One turn sends every row of this set to another row. A few are shown first. Where does it send the rows asked after them?
K_817: [-11   2   7   2  -8  -6 -11  -3   0   1  12  -3  -5   6  -3   1  -8 -11
  13  11   2 -11  -3 -16 -12 -14   4  10   7  -6   8 -25]
K_155: [-16   1   3   9  -9 -15   8 -11  -7   2  11   4   3   5   2  -5 -12  -6
  13  -2 -15   4   6 -17  -5  12  12   1   7  11   6 -15]
K_566: [ -8   1  -2  -3   3  -7   0   3   7  20  -6 -11 -11   0   6 -14 -14   1
  14  11  -4   2  10  -6  -7  -3  -3  -4   7   3  -9 -10]
K_275: [  4  -4  -1   1 -12 -20   8   0  -9   2  -5  -2 -20  -7  -2 -19 -16 -10
   9   6 -12   3   0  -5 -18 -12   2 -11  14   4   6 -13]
K_873: [-18   4   1  10  -9 -12   4 -13  -5  -1  11   3   3   6   4   0 -17  -7
  17   2 -10  10   4 -17 -10   7  12   0   3  14   7 -17]
K_574: [-13   8  10   2 -12 -12 -14   3  -1   4  10   4   0   9  -7  -8  -7 -15
   9   8   4  -4  -2  -9 -10 -11   3   4   6  -5   4 -30]
K_424: [-11  -5   6  12  -9 -12  10 -18  -4   0   8   4  -7   2  -2   2 -14  -8
  11   0 -16  -2   7 -17 -13   5  10  -2  12  10   8 -16]
K_807: [ -9   6   1   1   2 -13  -2   9   8  14 -10  -7  -9   0   7 -23 -11  -2
   8   7 -13  -3   5  -7 -12   4  -8  -5   6  12  -8 -12]
K_915: [  1   6  -2  -1 -19 -21   2   6 -14  -7   2  -4 -20  -5  -4 -20 -18  -8
   8   8 -13   3   4  -3 -14  -5   1 -10  14  10   4 -16]
K_510: [  2   5  -1   4 -17 -17   1  -1 -14  -3   1  -1 -22  -3  -4 -21 -18  -8
  11   1  -9   2   2  -5 -13  -5   0 -20  16   9   6 -18]
K_653: [-14   6   6  11  -7  -8   3 -16  -7   0  13   2   1   8   2  -1 -16  -3
  15  -2 -16   1   9 -16  -6  10   5  -1  11  11   8 -16]
K_52: [  2   5  -1   3 -21 -20   7  -1 -15   6  -1  -4 -20  -2  -2 -13 -15  -5
   9   6  -6   5  -1  -1 -14  -9   3 -14  18  10   8 -17]
K_742: [ -5  11   5   4  -9  -2 -12   3   0   4  12   0   3   6  -1  -4 -10 -15
  10  15   2  -7  -2 -13 -12 -12   0   9   8  -3   7 -24]
K_782: [-14   2   4  12  -6 -11   4 -21  -8   6   8   3  -1   4   1   2 -22  -6
  12  -3 -10   7   7 -18  -7   5   7  -1  10   7   3 -15]
K_639: [ -4   0   2  -6   4  -6   0   4   7  19  -8 -10  -6   0   6 -15  -8  -4
   9  15 -11  -7   3  -7  -9  -9  -1   4   7  -1  -5 -12]
K_129: [-13  10   5   4  -8 -11 -17   9   2   1   5  -1  -1   8  -1 -10  -8 -11
  10   7   3  -6  -8  -9 -12 -10  -9   6   6  -1   1 -27]
K_198: [  2  10  -1   1 -21 -20   6   3  -7  -4   1  -2 -21  -4   0 -13 -20 -10
  10   7 -13   5   0  -4 -11  -5   3 -14  14  18   4 -18]
K_304: [-14   9   5   4  -9 -10 -13   6   2   7   4   0   2  15  -1  -2  -5 -15
   7   9   5  -4  -4  -7 -11 -14   4   3   7  -1   5 -29]
K_511: [-21   4   9  11  -9 -11  -1 -13  -3   1   7   5   5   7   2  -2 -15  -5
  14   0 -13  -1   1 -15 -12  11   2   0   4  14   6 -18]
K_528: [ -9  12   5   3  -6 -10 -14   5  -2   4  12  -3   1  10  -4  -9  -7  -9
  14   7   6  -4  -3 -10  -8 -12  -3   5   9  -6   7 -27]
K_416: [ -5   3   2   7 -22 -22   1   2 -12  -5   4   4 -20  -3   1 -20 -15  -8
  12   3  -9   3  -5  -6 -16  -1  -1 -15  10  16   8 -18]
K_478: [ -3   0  -3  -1   4  -5   2  10   8  18  -8  -6  -2   0   8 -20 -11  -8
  11  12  -7  -1   9  -7 -11  -5  -3  -4   8   1  -5  -8]
K_488: [ -3   6   1   0   6  -9  -2   4   6  21  -9  -7  -6   3   4 -21  -9  -3
   9   7  -9  -2  10  -3  -7   1  -4  -6   8   4  -8 -15]
K_16: [ -8   2   1  -4   2  -5  -3   5   9  14  -9  -8  -3  -1   1 -17 -13  -6
   8   7 -11  -7   8  -4  -4   2  -2  -5   6   5 -14 -15]
K_372: [ -6  -2   4   9 -11  -8   4 -15  -5   1  12   6   2   3   3   2 -19 -11
  15   0 -11  -3   7 -21 -10  10   8  -4  10  11   5 -15]
K_285: [-11  13   6   6 -10  -6  -9   3   2   6  12  -4  -6   8  -7  -2  -9 -12
   8  10   6  -4  -3 -12  -6 -17  -1   5  14  -3   6 -27]
K_167: [  5   0  -1   4 -20 -18   7   3 -10   4   0   3 -18  -2  -1 -16 -16 -13
  10   7 -10   0   7  -6 -20  -5   3 -18  18  10   7 -14]
K_244: [ -8   2   0  -6   2 -11  -4   6   9  16 -12  -8  -8   3   6 -16 -19 -10
   9   6  -8  -4   6  -6  -8  -4  -2  -8   7   7 -13 -13]

K_528 goes to K_488
K_167 goes to K_372
K_782 goes to K_285
Where do these go?
K_915 goes to K_155
K_244 goes to K_198
K_129 goes to K_807
K_424 goes to K_817

One turn sends every row of this set to another row. A few are shown first. Where does it send the rows asked after them?
K_37: [  9 -11   3  25  -4   0  11   0 -21  -3  -3   6   8  -2   3  12  -1  10
  -6  -6   2  -4  -9   5   6   9   0   3  11  -6  -7  -1   1  -9   1   9
  20   3   5   2  -8   0   1   3  -2  -8   1   0   1  -3   5   1  13   9
   5  -3]
K_918: [ -4 -12  -9   7  -3  15  -3  -3  -8  10  -3  11   6  -1  -3  14   0  -2
  -7   1   6  -8   5   4  12   8   6  -6  -3   1  -5   7   5  -8   8   2
   2   4 -13 -14   0  -7  -2   5  -3   5 -10   9   6 -10  -7   3  -5   3
  -7  -1]
K_289: [ -8   4  -5   5  11  -9  18   1 -11 -10   8  -5   5   0   1  17   7  -1
  -6 -11   1   6  -4 -11  -7   5   4   5 -13 -11   1  14  -2  -7   4   5
   9  -6  -2   1   1   2  -9  -1   0   1   5  12   3   2  10 -16 -13  -2
   6   7]
K_588: [ -4  -6  -2  -2   7   1   6  -6  -1   6  -2   4   5   0 -13  18   1 -11
   0   0  -1   8  -8   1   1 -14  12  -6  -3  -4 -12  10  14  -9  -1 -11
  12  -7  -1 -14   2  -3   8   6  -1   9  -4   8  -4  -3   4  -1  -5   1
  15  -1]
K_466: [ -8   2  -1   2   7   8  -3  -8  -4  -2  -5   4  -2  -5   1   8  -3   6
   4   3   3  -4 -12   5   1  -7  -1   1   0 -22  -1   2  -6  -1  18   9
  11   7  -3   4  -3  -6  10   5   6   4  -7   7   1  -3  -2   2  -4   5
  -7   0]
K_612: [  6   8  -1  10   0 -12   6   3 -11  -5   3  14   4  -3   6  14  -5   5
  -8  -2   1   3  -7  -6 -11  -2   8  -6  -9   6   2   5  -1   0   9  -9
   7   5  -1  -8  -1  -7  -5 -19  -5 -13   9  -4  -4  -6   2 -12   0   0
   5  -9]
K_61: [  1  -4  -1   8   4  -8  -9  -3 -12  -1 -11   4   6  -6  -2  16  10  17
  -2   2  -1  -7  -8   4  -9  -5   6  15  11  -8  -4  12  -5  -2   4   3
   1  10  -1 -10  -3  -8   7   8   7   3   6  12  -7  -2   4 -10 -10   2
  20   2]
K_753: [-10   6  -4   6  13  -8  14   5 -12  -8  10  -2   4   1   0  17   9   0
  -6 -10   3   4  -6  -9  -8   5   1   6 -13  -6   3   9  -2  -6   1   2
  10  -1   1   0   2   0 -11  -4  -5   4  -2   8  -1   3   7 -18 -15   0
   5   2]
K_999: [ 15   4 -10   6  -4   2   3   1  -2 -10   1   3  19  -2  -7  22   2   7
  -6   1   8   4 -14   1  -7  -3   7  -1   5  -4  -2  12   6   0  -6  -6
  19   9  -1  -3   0   2   2   4   3   2  -7   9  -6  -9  18   1  12   5
   9  11]
K_607: [ 12   5  -5   5   2  11   4   0  -4   6 -10  -5   5  -4   3   8   5   2
  -5  -4   7 -13  -3   0  -7   3  -5   5   1  -6   6   3  15   0  -6   8
   9   1  -3  -2 -14  10 -10  14   3  -5  -3  10   1  -7   2  -8   2   3
  -6  14]
K_56: [ -3 -15  -6  11  -1   7   6  -5 -16   1   4   6  13 -10   5  17  -5   9
  -9  -7   1  -8  -5   1   5   0   3  -2  10   6  -2  10  10  -3   3  -1
  -3   2   0 -14   4  -7  -1  12  12  12   2   0  -4   4   9  -5  -9   8
   7  17]
K_529: [-14   4  -1   2 -10   7  12   4 -24  -4  -2  14 -17   4  14  10   2   4
 -14  -3  -3  -8  -7  -1  -9  -2  10  -3 -11  -7  -4   9   2   7   5   2
   9   1   0  -6  -8   5  -1   5  -9  -5   5   4  -4  -9  -4 -13  -9   0
   4   0]
K_942: [  6 -15  -1   1  -7   0  10  -2  -7   3  -4  16  15 -20  -5  22   0   1
 -21  -6   2 -10  -2   0  10  -3  13   1  -1 -10  -3   0   2   2  -6  -8
  10  -1  -9  -8   3 -15   5  -3  -3   5   0   4  12   3   5  -2   4   3
   5   3]
K_195: [-11   4  -2   0  -6   8  13   2 -22  -7   1  13 -14   2   9  12  -2   0
 -14  -5  -6  -8 -11  -5  -9  -2   7  -5 -15  -7  -1   8   2   5   4  -4
  13   0   0  -5  -8   3  -3   6 -11  -2   4   2  -5 -10  -4 -18  -7  -4
   2  -1]
K_418: [  8   1  -6   3  -2   8   7   8  -7   7  -6   7   0  -9  -2   6  -8   5
 -18  -2   7   7   9   4  -5  -7  16  -8   8  -9   3  16   6   5  -2  10
  16   6  -1  -8  -2  -5   2  11   1   2   3  26  -5   3   2  -8   0   6
   0  -3]
K_745: [  5   0 -11   8  -2  -2   6  -3 -14   8 -13  10   1   1  -6  14 -10   8
 -14   7   3  -5   4   9  -3  -4  -5  -2   6  -9  -2   1  11  11 -14 -11
  16   7  -2  -3 -12   7   4  -4  -9  -2  -9   8   1  -9   3   2   0   1
   6  -4]
K_826: [  6  -2  -6   1   2  -5   2 -18  -9 -10 -11   8  -6  -8   1  12   0   5
  -6   1   2 -15 -10   5   1  -9   6  -2  -6  -8  -5   5   3  -1  -4  -1
  13 -13  -8  -1  -5 -13  14  -1   7  -9   7  19   9   1   6  -1   1   2
  12  -9]
K_341: [  0  -6  -5   9   6  -2   2  -8  -9   7  -3   7  10  -8   3   5   5   7
  -6   6   6  -7  -2   5   1 -10  -7  -3  -8  -4  -2   3  -3   6   8 -11
   6  -5   2 -14 -17   3  -4  -4   4   5  -6  -9   5  11  -5   4  -7  10
  10   2]
K_136: [ -2  -3 -15   8  -5   5   1  -6  -6  -8  -2   7   8   0  -4  14 -11  -3
 -12   7  18  -8  -2   2   1  -1   2   7   5 -12   1  11  -2  -2   1  -1
   4  -7   4  -4  -3   6 -13   2  14   0  -8  10  11 -11   8  -9  -2  -7
  15   5]
K_676: [  3  -7  -2   7  -1  11  -2   8  -4   0  -7  -7   2 -10   3  12  15   1
 -10  -1 -12  -6 -11   6  -3   2   8   3   3  -8   0   7   6  -1   7  -8
  14  -3  -9 -15   1  -6   5   9  -4  -9  11  -5   6  -3   0  -7   2  11
   3  10]
K_973: [  7  10   2   9  -2 -14   8   4 -11  -6   0  16   6  -2   1  14 -11   3
  -6  -1   2   3  -9  -4  -9  -1   8  -4  -9   5  -2   5  -6   1  14  -5
   9   6  -1  -4   0  -5  -4 -18  -5 -12   7  -3   0  -7   5  -7  -4   2
   9 -10]

K_826 goes to K_466
K_676 goes to K_588
K_136 goes to K_37
Where do these go?
K_745 goes to K_607
K_56 goes to K_942
K_612 goes to K_195
K_529 goes to K_289

